[-3.64 -2.71 -0.47  0.86  0.49 -3.59  0.87  1.20 -1.31 -0.52 -2.50  0.69
  0.62  0.36 -2.23  2.00  4.24  1.02 -2.34 -1.70 -2.64 -2.11  1.62  0.04
 -3.53 -2.83  0.18 -8.42  3.04 -3.81 -0.87  4.32 -2.10  0.81 -0.22  0.38
 -2.55  5.68 -0.51  3.36 -1.44 -2.27 -1.53  1.59] : kol
[ 0.60  1.36  1.23  1.02  0.32  0.75 -1.59  1.44 -1.50 -0.24 -0.71  1.86
  1.75 -2.97 -0.78  4.33 -1.34 -4.39  2.19  3.46 -4.09  3.32  0.49  4.49
 -1.82 -0.74  1.28  0.49  3.47  1.25 -2.32  3.89 -2.66 -1.15  1.15  1.30
  3.47  1.33 -1.50  0.70 -2.21 -2.52  2.71 -1.67] : dobe
[ 0.49  4.49 -1.82 -0.73  1.28  0.49  1.46 -1.36  1.46  0.75 -1.38 -1.73
 -1.62 -0.61 -2.44  1.76 -0.18 -4.27 -1.41  0.34  0.48  3.25  0.41  5.58
 -0.79 -2.89  6.73  3.92  1.37 -1.85  0.32  1.02  1.37  3.97  1.40  1.12
 -1.25 -2.11 -1.65 -1.27  0.84 -0.11  0.12 -2.17] : pizo
[-4.45 -2.85 -0.42  1.22  0.26 -3.71  0.60  0.45 -1.08 -1.34 -1.97 -0.07
  0.64  0.08 -1.76  2.18  3.08  0.02 -3.41 -1.63 -2.80 -2.02  3.02 -0.72
 -2.89 -3.10 -0.24 -5.91  3.06 -3.69 -2.49  4.53 -1.91  0.88  0.36  0.43
 -3.17  5.85 -0.69  3.48 -1.56 -1.50 -1.18  2.09] : Kufon
[-3.25 -0.45 -0.30  0.99  1.46 -3.46  0.60  1.38 -1.22 -2.31 -2.66 -0.04
  1.28  0.04 -1.78  1.87  3.25  0.46 -3.03 -2.02 -2.08 -1.84  2.36  0.00
 -4.17 -3.50 -0.38 -5.04  2.48 -3.63 -1.62  4.71 -1.84  0.58 -0.26  0.43
 -3.17  6.37 -0.73  3.99 -1.29 -1.66 -1.01  0.68] : guno
rev: [-0.24 -3.10 -2.89 -0.72  3.02 -2.02 -2.80 -1.63 -3.41]
Kufon
rev: [1.38 0.60]
guno
rev: [ 0.49  1.28 -0.74 -1.82  4.49  0.49]
dobe
rev: [ 0.58 -1.84]
guno
find: [1.23 1.02]
dobe

[4.16 0.05 8.02 5.86 3.89 4.16] : Pas
[-1.86 -0.03 -1.31 -2.00 -2.50 -1.86] : dumu
[-1.06 -0.23 -1.36 -0.20  2.34  2.81] : bes
[ 0.98 -1.50  0.42  0.79  0.85  0.98] : sivit
[ 0.89 -1.18  1.16  0.50  0.93  0.89] : pizo
[-0.74  1.28  1.91 -0.21 -0.61 -0.74] : kol
[2.73 2.88 5.92 5.52 3.96 2.73] : dobe
[-1.43  2.08 -0.89 -0.86 -1.62 -1.43] : Nekop
[ 2.56 -0.33 -0.05  1.06 -0.58  2.56] : dapa
[ 2.19 -3.81  1.86  0.08  2.37  2.19] : guno
[2.34 4.97 3.06 3.37 2.81 2.34] : Fugil
[ 2.26 -0.79 -0.16  3.42  0.91  2.26] : Kufon
find: [2.81 2.34]
Fugil
Table of tags by key:
[3.95] -> K_170
[3.97] -> K_259
[2.34] -> K_934
[3.96] -> K_553
[5.92] -> K_508
[2.81] -> K_926
[0.93] -> K_882
key dobe 4: 
K_553

[-8.99 -8.11 -5.20  6.33 -5.18  5.82] : dapa
[ 9.52 -5.75 -3.80  1.42 -6.24  5.80] : Kufon
[ 9.30 -5.14  0.58  6.78 -4.37  7.54] : Pas
[-5.75 -3.80  1.42 -6.21  8.13 -0.07] : sivit
[-5.96  9.10 -6.12 -0.07  8.13 -4.90] : Fugil
Table of tags by key:
[-5.15] -> K_379
[0.58] -> K_166
[-5.13] -> K_26
[9.10] -> K_789
[-5.14] -> K_415
key Pas 1: 
K_415
find: [-6.21  8.13 -0.07]
sivit
len: [-5.75 -3.80  1.42 -6.21  8.13]
5
find: [-5.75 -3.80  1.42 -6.24]
Kufon
find: [-5.96  9.10 -6.12 -0.07  8.13 -4.90]
Fugil

[-4.17  6.30  2.52  0.78  2.38] -> Pas
[ 5.56 -4.70 -9.59 -2.20  0.20] -> bes
[-8.82  3.19 -1.48  6.91 -1.76] -> Kufon
[-2.21  5.59 -3.37 -7.15  2.63] -> pizo
[ 5.56 -4.70 -9.59 -2.20 -1.76] -> Nekop
len: [5.56]
1
key -> tag
[-9.59] -> K_514
[-1.48] -> K_156
[6.91] -> K_948
[-8.82] -> K_483
key Kufon 2: 
K_156
rev: [-1.76 -2.20]
Nekop
find: [ 3.19 -1.48]
Kufon

[ 2.15  1.66  1.22 -3.66] = kol
[ 2.15  1.66 -7.89 -3.66] = Kufon
[ 1.22  1.66  2.15 -0.80] = Nekop
tags:
[-0.80] -> K_704
[-3.66] -> K_849
key kol 3: 
K_849
find: [ 2.15  1.66  1.22 -3.66]
kol
find: [ 1.22  1.66  2.15 -0.80]
Nekop
len: [ 1.22  1.66  2.15 -0.80]
4

[ 3.47  4.26  1.52 -0.25 -2.04  1.51 -0.32  0.24 -0.05  1.87  0.57 -1.53
 -0.67  2.45 -0.30  3.18 -1.20  0.35  2.01 -0.41 -1.79  1.90  1.92 -1.24
 -1.03  0.23 -1.93  0.45 -2.19 -0.97  1.25  1.48 -2.67  2.02  2.99  3.06
  1.22 -1.27  1.43 -0.27 -0.74  0.46  1.33  0.84 -3.70 -2.03 -0.60 -1.78
 -3.38 -0.38  2.03  0.45 -3.41 -2.19  0.96 -1.21  1.23 -0.32 -1.35  2.63
 -0.24  1.12 -1.73] : Fugil
[ 0.97  7.67  0.81 -0.53 -3.08  2.76 -0.60  0.07  0.64  1.20  0.33 -1.85
 -2.53  3.17 -2.38  4.19 -2.45  1.61  3.96  0.02 -1.80  3.29  3.62 -2.27
 -3.02  0.77 -3.09  1.31 -3.78 -2.16  2.24  1.63 -4.61  4.34  3.84  4.56
  2.74 -2.49  2.52  0.75 -0.82  1.56  0.95  1.80 -5.60 -3.73 -0.56 -1.33
 -4.26 -1.32  2.62  0.49 -4.90 -5.29  0.14 -1.27  0.04 -0.54 -1.89  4.02
  0.15  1.83 -2.21] : Kufon
[-1.40  1.19 -2.19 -1.40 -0.20 -0.14 -0.63 -2.77  0.20 -1.57 -1.46  1.02
 -0.29 -1.35 -1.08 -1.97  1.30 -0.95 -0.71  0.25  0.50  0.66 -0.52 -0.48
 -0.36  0.30  1.47  1.18  1.64  0.50 -2.57  0.62  0.02  0.45 -1.10 -1.31
 -0.65 -0.39 -1.26 -0.04  0.04 -0.21  1.19  0.63  0.22  1.55  1.25  0.09
  0.60  1.68  1.48 -3.75 -1.12  0.03 -1.82  3.39 -0.81 -1.25  1.18 -0.38
 -0.82 -1.70 -0.23] : dobe
[-1.78  2.58  1.60  2.54  3.04 -0.23 -7.21 -2.02 -0.89  2.40 -3.37  3.20
  0.73  1.07  0.26 -0.47  1.46  1.67 -3.33  3.03 -2.15  2.34  1.72 -0.65
 -2.69  0.62  1.07 -1.05  1.08  2.91 -1.56 -1.15 -0.39 -2.63 -1.05 -4.89
 -1.29  2.98 -1.94 -0.69 -0.26 -1.32 -1.84 -1.60 -3.66  0.01  2.10  1.47
 -0.81 -1.97 -0.22  0.43  1.96  2.57 -1.49  2.58  2.74  1.45  0.37  3.02
  2.54  0.54  2.31] : Nekop
[-1.57  0.69 -4.17 -2.98 -1.72 -0.34  2.01 -3.32  0.94 -3.55 -0.84  0.45
 -1.12  3.17 -2.38 -2.77  1.20 -1.99  0.65 -0.88  1.72  0.24 -1.40 -0.52
  0.22  0.21  1.75  1.93  1.90 -0.70 -3.00  1.25  0.44  2.23 -1.45 -0.16
 -0.06 -1.69 -0.94  0.18  0.34  0.09  2.39  1.67  1.75  2.39  1.07 -0.11
  1.36 -3.75  1.68 -1.12  1.48  0.03 -2.34  4.14 -2.27 -2.28  1.54 -1.65
 -2.08 -2.71 -1.00] : bes
[ 5.01  7.67  0.81 -0.53 -3.08  2.76 -0.60  0.07  0.64  1.20  0.33 -1.85
 -2.53  3.17 -2.38  4.19 -2.45  1.61  3.96  0.02 -1.80  3.29  3.62 -2.27
 -3.02  0.77 -3.09  1.31 -3.78 -2.16  2.24  1.63 -4.61  4.34  3.84  4.56
  2.74 -2.49  2.52  0.75 -0.82  1.56  0.95  1.80 -5.60 -3.73 -0.56 -1.33
 -4.26 -1.32  2.62  0.49 -4.90 -5.29  0.14 -1.27  1.95 -0.54 -1.89  4.02
  0.15  1.83 -2.21] : pizo
len: [ 3.47  4.26  1.52 -0.25 -2.04  1.51 -0.32  0.24 -0.05  1.87  0.57 -1.53
 -0.67  2.45 -0.30  3.18 -1.20  0.35  2.01 -0.41 -1.79  1.90  1.92 -1.24
 -1.03  0.23 -1.93  0.45 -2.19 -0.97  1.25  1.48 -2.67  2.02  2.99  3.06
  1.22 -1.27  1.43]
39
find: [-3.75  1.68 -1.12  1.48  0.03]
bes
len: [-1.40  1.19 -2.19 -1.40 -0.20 -0.14 -0.63 -2.77  0.20 -1.57 -1.46  1.02
 -0.29 -1.35 -1.08 -1.97  1.30 -0.95 -0.71  0.25  0.50  0.66 -0.52 -0.48
 -0.36  0.30  1.47  1.18  1.64  0.50 -2.57  0.62  0.02  0.45 -1.10 -1.31
 -0.65 -0.39 -1.26 -0.04  0.04 -0.21  1.19  0.63  0.22  1.55  1.25  0.09
  0.60  1.68  1.48 -3.75 -1.12  0.03 -1.82  3.39 -0.81 -1.25  1.18 -0.38
 -0.82 -1.70 -0.23]
63
find: [ 0.97  7.67  0.81 -0.53 -3.08  2.76 -0.60  0.07  0.64  1.20  0.33 -1.85
 -2.53  3.17 -2.38  4.19 -2.45  1.61  3.96  0.02 -1.80  3.29  3.62 -2.27
 -3.02  0.77 -3.09  1.31 -3.78 -2.16  2.24  1.63 -4.61  4.34  3.84  4.56
  2.74 -2.49  2.52  0.75 -0.82  1.56  0.95  1.80 -5.60 -3.73 -0.56 -1.33
 -4.26 -1.32  2.62  0.49 -4.90 -5.29  0.14 -1.27  0.04 -0.54 -1.89  4.02
  0.15  1.83 -2.21]
Kufon

[ 0.23 -0.79  1.98 -6.32  3.63 -3.52  3.62 -3.52 -1.94 -3.43  0.09 -2.56
  2.44] = Pas
[ 3.85  6.06  0.23 -0.79  1.98 -6.32  3.62 -3.52  0.65  4.63  0.72  2.71
  0.55] = dumu
[-1.94 -3.43  0.10 -0.79  1.98 -6.32  3.62 -3.52 -1.94 -3.43  2.39 -2.56
  2.44] = dapa
rev: [-3.52  3.62 -6.32  1.98 -0.79  0.10]
dapa
len: [ 3.85  6.06  0.23 -0.79  1.98]
5
Table of tags by key:
[-0.79] -> K_829
[6.06] -> K_925
[-3.43] -> K_269
key Pas 1: 
K_829
find: [-1.94 -3.43  0.09]
Pas
len: [ 0.23 -0.79  1.98 -6.32  3.63 -3.52  3.62 -3.52 -1.94 -3.43  0.09 -2.56
  2.44]
13
rev: [ 2.71  0.72  4.63  0.65 -3.52  3.62 -6.32  1.98 -0.79  0.23  6.06]
dumu

[-0.05 -6.87  2.27  1.81]  kol
[-4.81  3.05 -0.04  3.23]  Kufon
[ 2.26  1.81 -1.06  4.96]  guno
[ 2.30 -2.29  4.23  5.58]  dumu
tags:
[-0.04] -> K_565
[2.28] -> K_93
[1.81] -> K_8
[2.27] -> K_128
[2.26] -> K_231
key kol 2: 
K_128
find: [ 2.30 -2.29  4.23  5.58]
dumu
find: [2.27 1.81]
kol
len: [-0.05 -6.87  2.27]
3

[ 4.80 -2.81  2.10 -1.88  0.86  4.19  0.35] : dobe
[-6.22 -2.81  1.95  1.81  0.48 -2.21  2.92] : kol
[ 4.80 -1.09  2.10 -1.88  0.86  4.19  0.35] : Fugil
tags:
[-1.09] -> K_798
[2.10] -> K_114
[-2.81] -> K_861
key dobe 1: 
K_861
find: [ 4.80 -2.81  2.10 -1.88  0.86  4.19  0.35]
dobe
find: [-6.22 -2.81  1.95]
kol

